(in the rows, 128 means zero)
Turns in one plane each, and the order they were made in; the first pair answered:
turn z907:
[137 100 108 133  96  72  98 107 123 109 141 151 209 120 131 141 125 133
 135 116 172] |-> [119 103  95 116 116  69  84  97 108 115 139 144 198 131 120 137 143 101
 128 133 158]
[119 149  83  83 114 100 126  62  97 104 133 184 123 158 161 107 187 169
 100 104 145] |-> [107 140  79  80 108 128 120  63  75 121 119 170 110 159 164 111 186 146
  90 102 142]
[123 119 118 114  96 137  95 100 105 126 156 126 141 112 151 120 136 126
 104 117 153] |-> [130 120 122 119  94 132 100 102 114 119 160 131 147 109 153 120 132 138
 109 112 157]
turn z194:
[138 188 155  88 163 122 148 170 189 152 125  88  83 144 109  81 188 139
 117 122  76] |-> [143 185 149  86 160 116 146 166 194 153 124  81  88 146 116  76 186 144
 117 120  78]
[123 105  99 113 126 128  98 102 101 150 123  95 137 138 127 126 125  96
 114 132 124] |-> [109 114 116 119 135 143 106 113  87 143 129 116 122 132 105 136 133  83
 117 142 121]
[139  78 119 106 164 105  89  96 101 140 162  95 145 162 108 140 149 100
 174 141 133] |-> [136  70 123 107 153 126  86 100  96 157 150  77 136 159 121 143 143  94
 169 134 135]
[133 114 131 122  91 120 167 157 111 131 154 122 129 107  86 159 118 111
 121 140 125] |-> [143 116 117 118  97  87 163 144 126 118 162 128 148 115  87 150 121 126
 125 140 127]
turn z939:
[104 130 111 119 163  79 122 114 114  98 150 139 150 142  95 133 155  98
 142 169 114] |-> [ 98 113  93 115 147 116 114 108  76 115 136 137 145 146 105 137 151  77
 123 157 124]
[128 112 175 158  82 103 129 158 139 171 120  62 129 101 138 153  45 125
 162 146 116] |-> [135 127 183 172  91  81 147 163 135 123 154 135 149  94 100 159  49 150
 175 151 130]
[149 107 171 169  84 174 151 158 119 142 117 125 122  94 142 160  82 145
 138 101 148] |-> [152 112 180 167  92 155 151 161 147 148 115  99 118  95 151 155  83 150
 146 108 137]
turn z313:
[124 133 161 139 142 110 143 142 162 131 140 118 127 125 106 135 136 131
 157 147 107] |-> [121 137 160 136 148 112 142 138 158 129 140 121 124 126 104 133 142 127
 155 148 106]
[101 113 144 128 108 193 143 147 114 158  58  77  73 130 152 115 107 117
 117 118 108] |-> [115  98 144 137  95 169 138 149 122 167  61  59  94 125 158 124  82 126
 130 119 111]
[114 177 143 142 151 183 132 140 122  80 109 119  64 124 115 149 139 141
 116 103 139] |-> [135 159 155 161 124 178 137 151 135  91 109 104  81 111 132 160 106 162
 129  90 149]
[123 142 124 143 125  92 119 121 148 108 131 164 123 113 116 121 107 134
 121 129 142] |-> [121 144 122 141 127  94 119 120 147 106 130 166 120 113 114 119 112 131
 120 131 141]
Now pairs of rows:
(two turns a pair)
[100 114 105 116 150  96 112 102 107 122 140 146 143 158  79 130 125  90
 130 165 115] |-> [107  86 117 131 105 163 117 117  88 166 107 109 124 145 120 140  93  89
 116 133 132]
z939 z907
[124 132 198 179 127 152 156 189 164 124 137 139 102  81  91 127 112 170
 154 100 133] |-> [117 133 166 156 165  57 122 160 173 116 162 122 137 103  63 121 123 141
 176 144 100]
z313 z907
[149 114  98 136 111 139 118  96 122 130 113 131 180 146 164 133 116 140
 133 155 120] |-> [121 129 130 147 128 167 136 119  95 118 124 168 154 133 122 151 131 117
 136 176 113]
z194 z194
[121 152 147 117 137 129 133 139 152 132 122 101 104 132 136 126 145 142
 130 144 105] |-> [122 158 150 127 138 129 143 141 137 107 138 149 114 127 113 133 146 152
 133 144 117]
z907 z939
[126 128 124 122 123 141 133 118 108 102 128 168 138 121 108 123 126 135
 117 112 148] |-> [140 119 119 126 109 135 130 116 118 110 124 154 148 120 125 123 111 148
 120 103 154]
z313 z194
[125 143 121 113 159  87 110 111 147 125 128  91 143 141 144 113 158 119
 121 148 106] |-> [131 124 143 131 120 146 122 134 138 156 105  67 124 123 174 126 130 126
 113 123 121]
z194 z907
[143  97 169 131 100 176 151 115 114 134 139 163 129  92 122 137  88 119
 124  91 141] |-> [145  94 168 135 106 137 143 113 114 129 157 166 150  91 105 146  77 114
 142 108 133]
z313 z194
[133 151 155 137 191 132 117 128 152 129 120  97 100 106 113 113 154 123
 124 153 132] |-> [141 139 166 151 164 165 127 140 146 142 110  92  95  94 130 121 134 133
 119 134 147]
z907 z907
[104 136 120 101 157 169 119 119 101 152  93  96  73 132 137 126 169  80
 103 154 123] |-> [147 150 177 141 136 141 162 156 186 137 107  89  88 101 160 130 133 166
 138 137 132]
z907 z939
[140 127 163 176 102 168 166 133 145 134 119 135 121 105 151 120 111 173
 137 105 142] |-> [107 156 127 132 175  91 134  97 147 109 140 141 125 138 106  98 169 125
 143 159  99]
z907 z907
[125 129 151 141  94 187 179 126 143 104 105 143 109  99 125  95 144 155
 121 120 140] |-> [142 133 151 145 100 134 177 122 171  90 123 146 137  98 119  93 136 177
 141 128 136]
z907 z313
[108 150 149 135 136 175 158 143 114  96 130 176  92 124 113 135 159 130
 112 123 137] |-> [133 137 163 157 110 165 167 157 132 102 132 166 111 110 129 145 125 161
 128 109 149]
z907 z313
[ 92 139 139 110 154 183 124 136 108 169 101  72  68 124 138 120 158  71
 110 145  97] |-> [162 148 177 161 119 137 176 162 190 121 133 118 117  94 158 122 112 196
 146 105 139]
z907 z907
[137 118 136 123 114 147 141 126 122 109 147 152 142 134 102 143 100 120
 116 129 132] |-> [148 108 123 119 104 145 134 118 131 121 137 128 150 138 125 137  91 127
 112 119 136]
z194 z194
[112 158 178 173 110 158 114 133  94  75 182 169  95  94  65 157 113 114
 179 187 133] |-> [ 96 131 156 152  93 208  87 121  60 130 141 104  71 106 102 154 110  67
 151 176 128]
z907 z939
[120 148 167 121 141 142 152 144 178 143  96 102  86 133 158 100 144 142
 115 120 121] |-> [130 147 164 123 145 101 148 141 194 136 108  97 107 133 154  99 136 153
 130 127 117]
z313 z907
[142  66 105 154  86 109 112 122  73 138 142 126 186 132 125 170  71 126
 134 119 141] |-> [130  66  93 142  99 110 101 111  59 139 141 127 181 141 117 167  85 105
 128 127 134]
z313 z907
[145 124 122 145  92 139 144 130 116 101 139 185 138 122 132 133 119 167
 122  84 173] |-> [144 138 108 130 119  90 134 114 136  86 152 185 151 135 121 119 137 167
 128 102 157]
z194 z907
[159  93 126 148  94  90 129 138 126 124 130 136 156 126 135 131 106 141
 124 122 132] |-> [157 102 140 153 100  85 136 146 135 118 136 141 150 121 126 133 108 146
 132 129 127]
z194 z907
[150 138 161 149 103 144 152 118 156 125 174 157 117 136 126 174 137 147
 135 133  96] |-> [147 142 129 124 126 105 128  92 162 122 176 141 129 157 124 157 157 131
 131 148  81]
z194 z907
[ 88 152 144 107 136 222 115 133 125 165 116 125  97 134 125  93 119 119
 138 155 117] |-> [126 158  96  91 151 123  99  92 173 128 140 137 157 159 134  63 123 164
 149 150 123]
z194 z194
[127 124  95  87 152 120  99  79  88 132 125 150 152 155 141  87 164 121
  95 108 170] |-> [120 129 114  97 141 169 115  96  81 137 115 158 127 145 147  91 167 124
  86  95 179]
z313 z194
[127 131 156 171 107 130 173 160 140 127 155 170 114 114 152 182  95 156
 104 111 156] |-> [109 139 152 165 125 128 169 156 119 115 166 195 109 118 125 184 111 135
 103 127 149]
z939 z194
[111 150 126 137 127 172 129 140 115 137 144 148  79 146 134  80 147 100
  76  78 151] |-> [110 157 120 135 137 156 131 135 114 120 156 171  87 149 119  78 155 102
  78  85 152]
z194 z907
[164  94  97 145  91  94 126 112 126 131 139 140 178 134 137 141  75 160
 141 108 158] |-> [126 103  68 108 135  78  95  87  98 137 137 126 162 157 110 131 116  95
 130 143 126]
z907 z907
[118 155 128 127 131 138 135 116 119 104 127 183 170 126 155 109 176 131
 110  79 141] |-> [125 150 118 122 127 128 128 108 131 113 121 162 175 130 171 103 171 134
 109  74 141]
z194 z907
[ 95 135 143 127 110 222 151 145 142 123 107 117  81 137 126 121 170 124
 132 140 130] |-> [ 85 148 125 113 139 187 142 128 133  94 127 152  94 150  94 114 193 113
 135 159 121]
z194 z907
[114 133 134 163 162 102 128 136 118 129 154 133 138 107 100 139 163 148
 126 161 124] |-> [123 117  96 151 150 103 110 113  96 129 150 141 156 121 112 132 160 146
 112 146 139]
z939 z194
